Each path is a new rotation, seen through one point. The rows after it are directions, each followed by how far the rotation turns it, in deg/step (0 if it stays put).
Each turn is a multiple of 5 degrees from 10 to 175, or 0.
Each row of a path follows its step; steps can be skipped.

step 0: [-0.35  0.10 -0.74  1.22 -0.49 -0.74 -0.91  0.72  1.19 -0.43  1.02  2.18
  2.80  1.42  0.97 -1.85 -1.19  1.37  0.79 -1.84 -0.43  2.47 -1.20 -1.93
 -0.10  0.80]
step 1: [-0.50  0.91 -0.78 -1.12 -1.61  3.02  0.76  0.80 -0.76  2.66  0.36  1.95
 -2.12  1.25 -1.49  0.39  1.77  0.51 -0.57 -0.84 -0.63  1.49  0.27  0.45
 -1.18  0.46]
step 2: [ 0.68 -0.18  0.05  0.76  1.10 -2.35 -0.22  2.56 -0.36  0.62 -2.27  0.15
 -0.37  1.31 -0.79 -0.04  0.07 -0.42  1.80 -1.95 -0.13  0.03 -0.54 -2.94
  0.25  2.60]
step 3: [-0.93 -0.17 -2.26  0.85  0.24  1.73 -0.14  1.19  1.73 -1.51 -1.06  0.72
 -0.66  0.99 -0.99 -0.02  2.87 -0.23 -1.35  0.55  0.95  2.63  1.34 -1.10
 -0.15 -1.89]
step 4: [ 0.16 -0.81 -0.50 -0.48 -0.22 -0.93  0.28  0.08  1.03  0.36 -0.44  1.60
  1.62 -0.49 -2.18 -0.76 -1.47 -0.96  2.31 -0.70 -0.58  2.48  1.88  0.92
 -0.98  3.30]
step 5: [-0.21  1.46 -2.16  1.16 -0.83  0.68 -0.85 -0.99 -0.95  0.47 -0.75  0.47
 -1.95  0.22 -0.92  0.55  1.62 -0.07  0.82 -1.49 -0.19  2.86 -2.15  0.59
  2.87 -0.55]
step 6: [ 0.38  1.77  0.42 -0.25  1.20  0.07 -1.37  1.26  1.41 -0.41 -1.11  3.97
 -0.94 -1.27 -0.01  0.33 -1.60 -0.09 -0.50 -1.23 -0.31  0.08  1.71 -2.18
 -0.03  1.67]
step 7: [-0.81 -0.31 -1.04  1.26 -0.64  2.39  1.05 -1.40  0.07  0.67 -2.87  0.64
  0.24  1.13 -0.64 -3.42  1.13 -1.02 -0.30 -1.48  1.57  0.77 -1.10 -0.52
 -0.51  0.15]
step 8: [ 1.68  1.98  0.28  0.22 -1.02 -1.75  2.05 -0.82  0.79 -0.87 -0.52  0.42
 -0.63  0.98 -1.21  1.06 -0.22  2.01 -0.07 -1.98 -1.27  2.30  2.07 -1.35
 -1.06  1.21]
step 9: [-0.55 -0.60 -2.97  0.15 -0.17 -1.16 -1.86  1.10  0.90  0.44 -1.83  0.67
 -2.08  1.30  0.54 -1.18  1.34 -0.03 -1.78 -0.99  0.78  0.67 -0.82  2.45
  0.06  2.09]
step 10: [ 0.14  2.37 -0.25  0.32  1.07 -0.68 -1.17  0.43 -1.88 -1.32 -0.37  0.94
 -1.34 -0.37 -2.07 -2.54 -0.16 -0.11  1.92 -0.15 -0.04  1.04  3.21 -1.22
 -0.67 -0.58]
step 11: [ 1.32 -2.17  1.15  0.22 -0.69  0.39 -1.50 -0.36 -0.13 -0.41 -2.83  1.19
  0.09  0.35  0.60 -0.09 -0.25 -1.44 -1.15 -2.18  0.21  3.62 -0.53  1.19
 -0.37 -0.94]
[ 0.32  0.22  0.35  0.45  0.49  0.44  0.29  0.55  0.74 -0.45 -0.39 -0.40
  0.94 -0.30 -0.18 -0.79 -0.41 -1.13 -0.32 -0.18  0.32  0.25  0.15 -0.34
 -0.68 -1.21] : 95
[-0.63  0.21 -0.29  0.09  0.01  0.75  0.16  0.51  0.28  0.73 -0.59  0.59
  0.07 -0.21 -0.47 -0.54 -0.29  0.06  0.35  0.89 -0.23 -0.94  0.22  1.26
 -0.85  0.50] : 130
[-0.05  0.08 -0.41  0.51 -0.29  0.18 -0.81  0.18  0.02 -0.48  1.35  0.02
 -0.67 -0.21  0.49 -0.62 -0.62 -0.79  0.56 -0.43 -1.08  0.32  0.10  0.75
  0.10 -0.11] : 70
[ 0.52 -1.21 -0.29  0.18 -0.35 -0.58  0.13  0.62 -0.17  0.53  0.22  0.98
  0.39 -0.37 -0.58  0.28  1.00 -0.59  0.45  0.37 -0.73 -0.25  0.07 -0.33
  0.26 -0.78] : 35
[ 0.16  1.32 -0.74 -0.65 -0.06 -1.03 -0.35  0.09 -0.14  1.09  0.82  0.19
  0.55 -0.14 -0.34  0.13 -0.03 -0.33 -0.32 -0.25  0.73  0.20 -0.44  0.48
 -0.30 -0.34] : 85
[-0.38  0.05 -0.90  0.30 -0.03 -0.16 -0.68  0.18 -0.13 -0.78  0.40  0.61
  0.27 -0.17  0.41 -0.61  0.00 -0.10 -0.98  1.32  0.51 -0.28  0.20 -1.01
  0.14  0.54] : 110
[-0.62  0.20 -0.56  0.71 -0.06  1.00  0.12  0.94  0.22  0.35  0.36  0.12
  0.60  0.52 -0.54  0.75  0.10 -0.24  0.32 -0.87  0.41  0.47  0.43 -0.51
  0.60  0.86] : 10
[-0.30  0.30 -0.57  0.64  0.42  0.59  0.69 -0.08 -0.17  0.23  0.69 -0.26
 -0.89 -0.46 -0.64 -0.50  0.39  1.24 -0.03  0.32  0.27  0.30  0.06 -0.14
  0.32 -1.23] : 160
